One turn moves every row onto another: examples first, then more rows asked
j_494: -2.86 -0.80 -0.83 -0.84 +0.38 -4.16 +2.36 -1.14 +0.17 -3.57 +0.19 -2.00 +0.02 -0.54 +1.38
j_405: +0.52 -0.34 -1.50 -2.95 +2.45 -0.54 -1.20 -1.47 +3.14 -1.34 +0.29 -0.66 -2.31 +0.86 -3.28
j_614: -0.69 -0.94 +1.02 -2.60 +2.31 -3.16 +0.02 -1.10 +0.54 -4.99 -2.39 -3.56 -2.30 +1.12 +0.07
j_244: -0.71 -2.31 -1.08 -2.83 +0.35 +0.36 +1.67 -1.94 +4.72 -2.59 -1.55 -1.26 -0.09 +1.50 -1.49
j_663: -0.29 +0.22 -1.30 -2.72 +2.11 -0.83 +0.85 -1.79 +3.23 -2.13 +0.08 +1.14 +0.52 +1.00 -3.11
j_36: +0.21 -2.23 +0.60 -3.25 +1.56 -1.99 -0.68 +0.86 -0.21 -2.15 -0.51 -1.18 -2.82 +1.13 +2.97
j_853: -0.14 +1.02 -1.21 -1.14 +1.65 -0.83 +1.14 -1.32 +3.12 +1.12 +0.45 -0.48 -1.07 -0.52 -2.57
j_786: +0.26 -1.09 +0.98 -2.33 +1.11 -1.13 -0.51 +0.50 -0.34 -2.52 +0.11 -1.75 -2.31 -0.26 +3.50
j_656: +1.26 -1.18 -0.59 -1.94 -0.94 -1.22 -0.22 +0.88 -0.82 -3.91 -0.15 -3.52 -3.23 -1.39 -1.43
j_584: -0.26 -1.79 -0.10 -1.93 -0.87 -3.73 +4.44 +0.12 +2.11 -4.31 -1.52 -0.93 -0.72 -0.07 -0.35
j_364: -1.26 +0.19 -0.62 -1.33 +1.10 -2.34 -0.52 +0.36 -3.44 -1.78 -1.04 -2.71 -0.40 +0.01 -0.99
j_528: +0.19 +0.28 -1.81 -2.07 +1.72 -0.08 -1.19 -1.69 +3.00 -1.43 +1.52 -1.08 -2.05 -0.53 -2.63
j_305: +0.49 -0.56 -1.88 -1.98 +0.17 +1.50 -1.23 -0.35 +2.41 -0.64 -2.12 -2.81 -1.74 +0.49 -2.71
j_261: +0.20 +0.19 +1.20 -1.57 +0.84 -0.95 +0.30 +0.92 -1.04 -1.55 -0.48 -1.33 -1.08 -0.75 +3.30
j_288: -1.42 -1.31 -2.67 -1.19 -0.77 -0.35 +2.24 -0.62 +3.39 +0.77 -1.15 -0.81 +0.30 +0.45 -1.62
j_851: -1.12 +0.09 -0.10 -1.86 +1.22 -2.00 -0.89 -0.77 -1.68 -5.34 -0.72 -3.10 -0.57 -0.25 -0.15
j_255: -0.30 -0.04 -3.08 -0.95 -0.83 +0.79 -0.79 -0.32 +3.24 -0.97 -1.29 -2.64 -1.65 -0.71 -1.78
j_562: +1.20 -2.83 +0.86 -3.91 +0.48 -1.83 +1.83 +0.54 -0.96 -3.83 -1.89 -1.32 -1.13 +1.71 -2.48
j_340: -0.20 +0.99 -1.17 -1.31 +1.87 -1.64 +1.62 -1.54 +4.71 -0.12 -0.42 -0.20 -1.28 -0.15 -2.20
j_921: +0.40 -1.28 -0.97 -2.85 +0.57 +2.18 -0.56 -1.00 +1.69 -1.36 -1.76 -1.95 -0.14 +1.28 -3.02
j_729: +1.74 -2.32 +0.35 -3.37 +0.23 -1.57 +0.08 +0.80 -0.58 -3.90 -1.61 -2.94 -3.33 +0.64 -2.21
j_809: -0.13 +0.85 -1.62 -1.34 +1.35 -0.04 -0.07 -1.54 +2.37 -0.01 +1.69 -0.73 -1.04 -1.03 -2.53
j_170: -1.32 -0.21 -1.00 -0.89 +1.26 -4.20 +0.16 +0.76 -1.33 -0.08 -2.14 -3.32 -2.69 +0.32 -0.40
j_290: -1.06 -1.79 +1.63 -2.78 +2.71 -3.79 +1.93 -0.82 -0.30 -2.04 -2.83 -2.53 -1.25 +2.34 -0.44
j_321: -0.21 -2.34 -0.02 -3.57 +1.47 -2.53 -0.17 +1.33 -0.86 -1.99 -0.98 +0.27 -1.48 +1.92 +2.38
j_502: +0.19 -2.49 +0.47 -3.19 -0.29 -2.52 +3.58 +0.05 +0.19 -4.80 -1.31 -0.36 +0.32 +1.04 -1.51
j_123: -0.21 -1.85 -0.79 -3.07 +0.41 +1.82 +0.51 -1.83 +2.92 -2.94 -1.15 -1.38 +0.61 +1.34 -2.21
j_865: +0.24 +0.80 +1.03 -1.28 +1.03 -1.96 +0.95 +1.56 -0.48 -0.73 -2.16 -0.87 -1.05 -0.25 +2.96
j_841: +0.55 -0.44 -0.99 -0.74 -1.69 -1.54 +1.30 +1.23 -1.50 -1.87 +0.31 -2.87 -1.95 -2.18 -1.16
j_97: -0.71 -1.32 -0.70 -2.98 +0.86 -2.85 +0.31 +1.43 -0.49 -3.18 -1.23 +1.09 -0.17 +1.41 +2.61
j_58: -0.56 -0.04 -0.65 -2.12 +0.66 -3.29 +0.63 +1.51 +0.80 -3.58 -2.18 +0.57 -0.64 +0.63 +3.10
j_900: +0.00 +0.75 +0.15 -1.48 +0.93 -3.10 +0.95 +1.77 +0.86 -1.96 -2.94 -0.32 -1.40 +0.23 +3.09
j_400: +0.20 -0.59 -0.74 -0.42 -1.45 -2.99 +3.22 +1.49 -0.41 -0.09 -0.99 -2.25 -1.90 -1.48 -0.96
j_941: +0.26 -0.40 -1.23 -3.25 +2.58 -0.68 -0.22 -1.41 +2.65 -1.18 -0.17 +0.51 -0.70 +1.57 -3.69
j_307: -1.06 -2.20 -1.71 -2.15 +0.05 -0.62 +2.50 -1.22 +4.66 -0.31 -1.90 -0.98 -0.33 +1.49 -1.49
j_352: -1.24 -0.32 -3.41 -0.60 -1.34 +0.34 +0.79 -0.48 +3.03 -0.31 -0.55 -1.54 -0.12 -0.81 -1.45
j_918: -2.11 -0.42 -1.38 -0.55 +0.66 -5.01 +1.06 -0.20 +1.12 -2.37 -1.25 -3.38 -2.86 -0.55 +1.19
j_385: -0.42 +0.80 -1.33 -1.91 +1.83 -1.41 +1.44 -1.91 +4.73 -2.12 -0.12 +0.52 -0.24 +0.20 -2.25
j_999: -2.29 -1.51 +0.67 -1.95 +1.53 -3.58 +3.04 -1.02 -1.39 -1.90 -0.88 -1.34 +1.05 +1.24 +0.12
j_112: -0.06 -1.10 -0.43 -0.87 -1.08 -4.16 +4.39 +0.93 +1.88 -1.56 -1.90 -1.80 -2.06 -0.73 -0.37

j_123 moves to -> j_921
j_941 moves to -> j_405
And these:
j_58 moves to -> j_97
j_918 moves to -> j_494
j_656 moves to -> j_841

One turn moves every row onto another: examples first, then more rows asked
j_825: -1.26 -0.81 -1.70 +0.80 -0.41 -0.91 +1.09 +2.57 -0.10 +0.86 -2.91 +0.04 -0.20
j_104: +1.18 +0.94 -0.16 +0.03 -0.26 -0.03 +1.19 +3.35 +0.00 +1.53 -2.57 +1.08 -2.28
j_331: -2.05 -0.72 -2.26 +1.52 +0.25 -1.24 +1.04 +2.68 +0.72 +0.58 -1.18 -0.47 +0.20
j_497: +1.43 +1.73 -0.13 +0.44 +0.46 -0.01 +1.09 +3.79 +0.83 +1.49 -0.59 +0.97 -2.81
j_540: -0.88 -0.40 -0.03 -0.35 +0.56 +0.99 -1.39 -1.61 +0.43 -0.82 +2.77 -0.29 +1.94
j_245: -0.55 +1.01 -0.77 -0.11 -0.91 +0.39 -0.98 -2.00 +1.90 -1.26 +2.19 -0.77 -3.02
j_303: +1.57 +0.41 -0.05 -0.27 +0.09 +0.66 +0.76 +3.80 -0.44 +0.85 -2.12 +0.77 -2.65
j_85: +0.18 -0.66 +1.05 +1.57 +0.34 +0.49 +0.65 -3.59 -0.74 -0.09 +2.30 +0.10 -1.11
j_532: -0.22 +0.07 +0.63 +0.99 -0.16 +0.50 +0.49 +2.67 -1.38 +0.27 -2.90 +2.69 +0.49
j_948: -0.55 +0.59 +1.04 +1.83 +0.60 +0.76 +0.14 +2.81 -1.14 -0.27 -1.14 +3.32 +1.07
j_272: -1.86 +0.24 -0.20 +0.72 -0.77 +0.80 -1.54 -2.59 +0.76 -2.29 +1.88 +0.48 -0.62
j_147: -0.23 -0.69 +0.53 +0.76 +0.16 +1.08 +0.11 +3.01 -1.87 -0.54 -2.50 +2.28 +0.44
j_2: +1.62 +1.31 +1.49 -1.12 +0.73 +1.88 -1.35 -0.83 +0.44 -0.23 +3.09 +0.80 -0.12
j_877: +0.61 +0.44 -0.82 -1.33 +0.45 +0.45 -0.74 -0.89 +1.80 +0.43 +3.10 -1.91 -0.87
j_937: -1.04 -1.49 -1.95 +0.43 -0.08 -0.43 +0.84 +3.00 -0.34 +0.28 -2.51 -0.69 -0.65
j_493: +0.20 +1.68 +1.17 +0.11 -0.70 +1.59 -1.52 -1.96 +0.76 -1.82 +2.15 +1.45 -2.32
j_431: +0.38 -0.58 +0.46 +1.27 +0.31 +0.07 +0.91 -3.40 -0.22 +0.34 +2.37 -0.70 -1.94
j_820: +0.99 -0.09 +1.35 +1.23 +0.39 +0.61 +0.77 -3.26 -0.53 +0.26 +2.42 +0.16 -2.10

j_147 moves to -> j_937
j_331 moves to -> j_497
And these:
j_85 moves to -> j_431
j_2 moves to -> j_540
j_104 moves to -> j_532
j_272 moves to -> j_245

